In the data rows, the value 128 means zero.
Here are some numbered points:
[136 119 152 135  97 151 118 132 108 127 162 117 113 118 136 130 116 144
 117 152 131 164 112 114 134 118  99 134 111 114 128 104] 0
[141 163 158 168 170 115 124 147 110 125 176 115 148 180 104 144 167 163
 108 170 132 123 134 126 108 106 105 150 148 129 170  99] 1
[109 108 162 175 140 121 141 109 150 124  96 112 122 121 177 139 108 173
 158 131 136  99 115 154 117 106 157  69 126 122 126 129] 2
[125 110 137 117 135 121  54  96  78 144 141 137  84 116 148 148  86  96
 129 175 141 109 134 138 113 120  86 104 167 116 100  67] 3
[173 101  75  16  54 147 113 154 134 175 133 172 145 112 106 161 130 119
 145 136 198 221  86 110 243 141  82 176 110 131 162 182] 4
[170 184  83 113 126 115 105 139 103 111 215 135 132 136  70 144 130 192
 123 209 149 133 126 148 139  93  98 133 127 159 149 110] 5
[119 104 102 100 148 110 118 129 121 110 140 122 116 109 126 131 105 128
 144 115 159 102 194 161  94 105 101  81 127 156 126 136] 6
[124 147 142  53  56 164  55 153 146 100 151 128 154  71 116 137 112 152
  90 127 255 139 127  77 180 161 102 105 194  94 145 165] 7
[123 169 170 143  87 171 125 110 163 127 156 137 140 118  99  67 156 104
  71 102 139  61 133 162 148 126 169 131 162 163 120 164] 8
[176 111  76 127 125 156 183  69 148  91 114 169 131 117 200 118 191 106
  84  96 135  66 135 148 127 178 138 117 120 185  66 169] 9
[ 54  95 153 177 157 133 129  73 124 170  95 182 136 172 107 143 182 124
 120 135  44 128 154 215 171 123 121 114 116  89 153 145] 10
[131 158 143 149 133 150 136 140 164 119 163 113 116 151 143 104 160 152
 137 123 126  99 140 176 109 126 136 134 126 158 168 127] 11
[139 100  36  31  73  97  93 141 119 140 118 146 140 100 116 124 146 135
 135 137 150 157 126 102 169 154  94 179 133 195 111 172] 12
[135 141 135 129 124 151 119 140 120  91 131 135 106 114 124 111 127 121
 126 126 117 116 151 121 139 115 143 124 130 155 120 126] 13
[146 123 110 124 124 134 149 105 140 115 120 144 133 124 158 127 157 126
 112 122 127  97 128 136 127 148 127 126 116 152 103 151] 14
[185 184 243 163 162  87 179 178 110  83  86 149 142 113 120 155  87  99
 131 142  70  74 157 103 136 123 177 123 112 141 124 143] 15
[178 156 211 164 128 186 137 168 196  83 232  19  80 161 169  74 206 153
 135 105 165 149 151 126 108  71 116 200 120 138 143  44] 16
[ 88 110 156 145 132  98 109 143 100 143  98 120 170 128 115 154 100 181
 126 111 100 128 148 110 131 129 134  87 118  84 144 105] 17
[169 142 124 107 104 100  79 124 157 106 157 143 110 101 148 118 141 139
 127 119 120  78 166 153 119 154  99 156 142  87 110  97] 18
[146 135  97 116 149  94 132 122 121 104 126 134 133 136 127 130 124 123
 128 127 115  98 140 126 114 130 139 131 141 120 111 112] 19
[134 138  57 136 143  93 147 137 121 139 149 115 118 158  92  99 128 145
 165 118  68 163 125 145 103 126 125 174  93 125 140 116] 20
[142 100 150 137  53 118  75 125 129  83 139 137  91 130 120 118  70 174
 165 195 179 131 125 118 173  80 128 127 178 144 110  88] 21
[130 174  71 156 162 125 146 143 138  18 105 144 113 130 106 118 111 155
 169 166 123  97 114 133 133  93 193 129 163 122 125 161] 22
[110 129  81  87 128 121  88 113 101 168 124 169 133 122  95 122 127 104
 112 128  84 146 133 140 142 154  96 132 116 138 126 142] 23
[ 91 130 181 109 138 170 188 113  91 128 162  81 144  87 102 125  81  93
  97 125 163 110  89 119 138  87 173  49 134  64 102 109] 24
[101 136 183 124 123 158 209 153  92 165 152  31 167  85  62  87 124 103
  53  77 106 195 101  59 111  80 144 125  96 153 125 193] 25
[111 130 158 120  83 133 118 117 130 159 156 118 110  93 121  99 112 115
 120 123 114 140 132 148 132 122 108 123 120 124  98 129] 26
[140 127 118 117 137 109  88 138 157 141  98 129 131 136 145 137 131 138
 157 112 146 132 118 123 143 130 135 150 147 126 139 129] 27
New points follow, each followed by the numbers of its three nearest points above by angle, nearest first.
[120 145 145  53  59 161  56 154 144 103 141 134 165  71 123 125 102 140
  74 123 255 135 109  64 172 163 108 119 193 109 155 169] 7 4 12
[108  55  92 118  92 207 150  82 125 111 153  97  97 130 179  92 120 114
  90 114 120 158  94 103  99 146 113 115 123 112 104  82] 0 9 24
[188 123 204 163 158 151 183 150 129  45 162  94  87 115 179 168 174 126
 135 139 112 116 160 142 139  92 131 129  86 113 102  65] 16 15 13
[ 34 100 255 112  48 134 104 158 101 200 186  61  83  63  42 113  51 122
 135 150 111 208 159 135 155  50  66 104 106 108 122 105] 26 0 25
[104 132 128 154 145 139 109 130 127 117 124 129 125 133 146 139 127 157
 128 137 150 136 130 135 100 127 118  99 129 135 141 132] 2 6 1
[101 161 107 159 180 119 143 137 122 134 126 117 108 152  98 112 123 115
 153 109 105 130 149 165  95  99 131 118 108 142 132 137] 20 11 6
[154 152 146 168 119 154 129 136 127 125 109 152 112 152 140 127 120 135
 141 144 112 144 113 114 126 143 146 137 116 139 134 137] 15 22 13
[ 99 134 189 112 118 156 208 151  98 170 159  33 168  86  50  72 128  98
  54  78 107 194  98  43 123  86 145 139  95 146 119 190] 25 24 26
[154 156  90 115 124 138 120 137 107 122 194 133 124 130  90 129 130 167
 129 180 137 133 118 135 123 103 104 122 130 152 146 117] 5 1 0
[119  91 142 129 128 118 156 124 152 111 130 112 126 113 143 149 145 127
 137 135 167 122 113 147 136 112 118 122 144 110 143 154] 2 7 24
[123 135 117 125 102  74 114 123 111 154 111 152 162 172 103 103 120 143
 125 156 130  94 146 125 117 147 132 133 170 228 142 166] 12 23 8
[125 172  55 168 162 114 162 160 148   0 100 150 127 128 102 120  89 177
 169 152 123 100 112 138 120  89 209 126 147 119 127 165] 22 19 13
[216 207 176 245 112 203 141 148 142 104  73 209  94 194 160 113 102 137
 153 158  89 175  74  65 115 176 184 146  93 163 148 166] 15 22 13
[114 107 137 124 138 112  42  94  73 131 135 139  92 109 139 155  84  97
 120 196 144 116 135 141 120 125  84  91 176 115  97  58] 3 21 0
[172 168 232 170 153 110 186 170 110  97  92 153 146 121 128 152  96 104
 140 146  82  82 149 102 127 134 168 123 113 143 117 136] 15 13 2
[ 57  80 142  94  98  92 201 118 160  81 137 110 168  48  88 125 175 112
 101  84 128  68 164 192 166 130 138 143 143  82 129 215] 8 14 10
[134 133 126 124  89 138 122 126 152 120 151 119 103 126 150  87 105 127
 134 115 131  96 131 145 106 144 144 125 145 121 113  95] 18 26 8
[217 146 167 167 139 131 193 156 172 126 126 133 147 103 137 165 137 141
 152 154 163 153 112  93 136 118 153 124  84 112 140 191] 15 25 2
[160 150 171 145 131 158 132 147 175 107 187  61 100 148 146 105 171 142
 133 117 149 141 134 124 114  99 124 174 130 141 135  76] 16 11 1
[104 124 209 132 103 147 113 148 132 107 118 128 130 127 121 103 160 114
 137 109 119 117 132 134 162 134 155 158 160 153 146 133] 8 13 16
[170 129 138 107 108 105  84 124 164  98 163 142 108 108 147 121 130 136
 130 120 127  74 159 147 128 148 112 150 141  88 109  95] 18 19 3
[123 115 138 116 137 119  80 109  93 136 140 137  98 119 140 143  99 113
 125 162 142 119 133 136 122 121  99 107 153 124 105  83] 3 21 0
[104 119 119 138 123 108  89 117 137 166 116 111 132 141 136 120 124 151
 132 119 146 140 128 130 111 125 109 126 140 139 131 127] 27 17 3
[ 99 134  70  76 118 127  83 120 102 180 122 175 139 116  82 127 144 107
 110 129  76 156 138 139 150 159  83 142 111 134 130 147] 23 12 4
[140 106 191 138 108  83  80 113 125 152 105 130 127  85 154 155 115 115
 114 156 130  88 171 131 123 142  97  99 128 131 101 113] 3 18 26
[105  79 183 113 132  69 121 147 143 158  91 117 211 135 128 164 154 169
 123  92  95 108 159 115 144 159 123 131 123  79 178 113] 17 10 27
[131 145  84 110 154 157 116 150 139 102  64 129  97 114 142 132 116 101
 167  69 114 166 100  98 157 139 167 147 103  97 110 138] 27 22 4
[ 92 135  59  75 120 116  69 111  91 193 130 181 140 116  82 127 130  99
 109 129  70 149 147 145 141 159  81 138 112 142 131 141] 23 12 4
[113 176 124 149 203 102 142 137 116 205 110 115 146 189  83 152 141  96
 145 128 159 159 109 130 102 104 124 148 132 138 157 132] 1 20 27
[255 108 255 203 218 191 240 177 156   0 209  55  22 127 255 225 217 102
 185 159  97  90 218 151 145  44 147 120  52  91  79   0] 16 15 11
[193 145 157 149 135 128 181 155 157 129 122 133 145 110 137 159 135 141
 142 150 151 139 119 101 136 113 142 119  89 120 138 172] 15 25 2
[126 143  86 168 131 117 140  96 129 151 149 133 119 141 126 124 115 159
 122 158 106 119 113 169 102 139 126 110 110 116 114 130] 20 10 5
[125 149  81 148 143 149 171 119 126 132 162 115 113 168 105  99 165 125
 133 140 105 160  95 157 126  99 131 162 115 142 137 138] 20 11 5
[171 133 215 172 153 126 144 136 131 107 130  85 133 119 136 147 150 102
 110 158 142  97 115  88 129 106 160 144 148 160 140 120] 15 16 1
[154 183 122 143 144 145 150 127 135 114 151  98  96 105 150 108 147 114
 119  92 117 143 119 128 119 106 146 142  93 118  70 117] 16 13 25
[104 136 111  91 136  86 120 108 143 193 140  72 156  83 121 147 166 121
 112 102 146 160 125 140 139 117 100 129 101  75  89 111] 26 25 23
[174 104  74   6  41 146 102 162 133 160 134 178 136 103  89 164 140 123
 131 146 202 227  84 106 241 133  79 180 113 137 151 186] 4 12 7
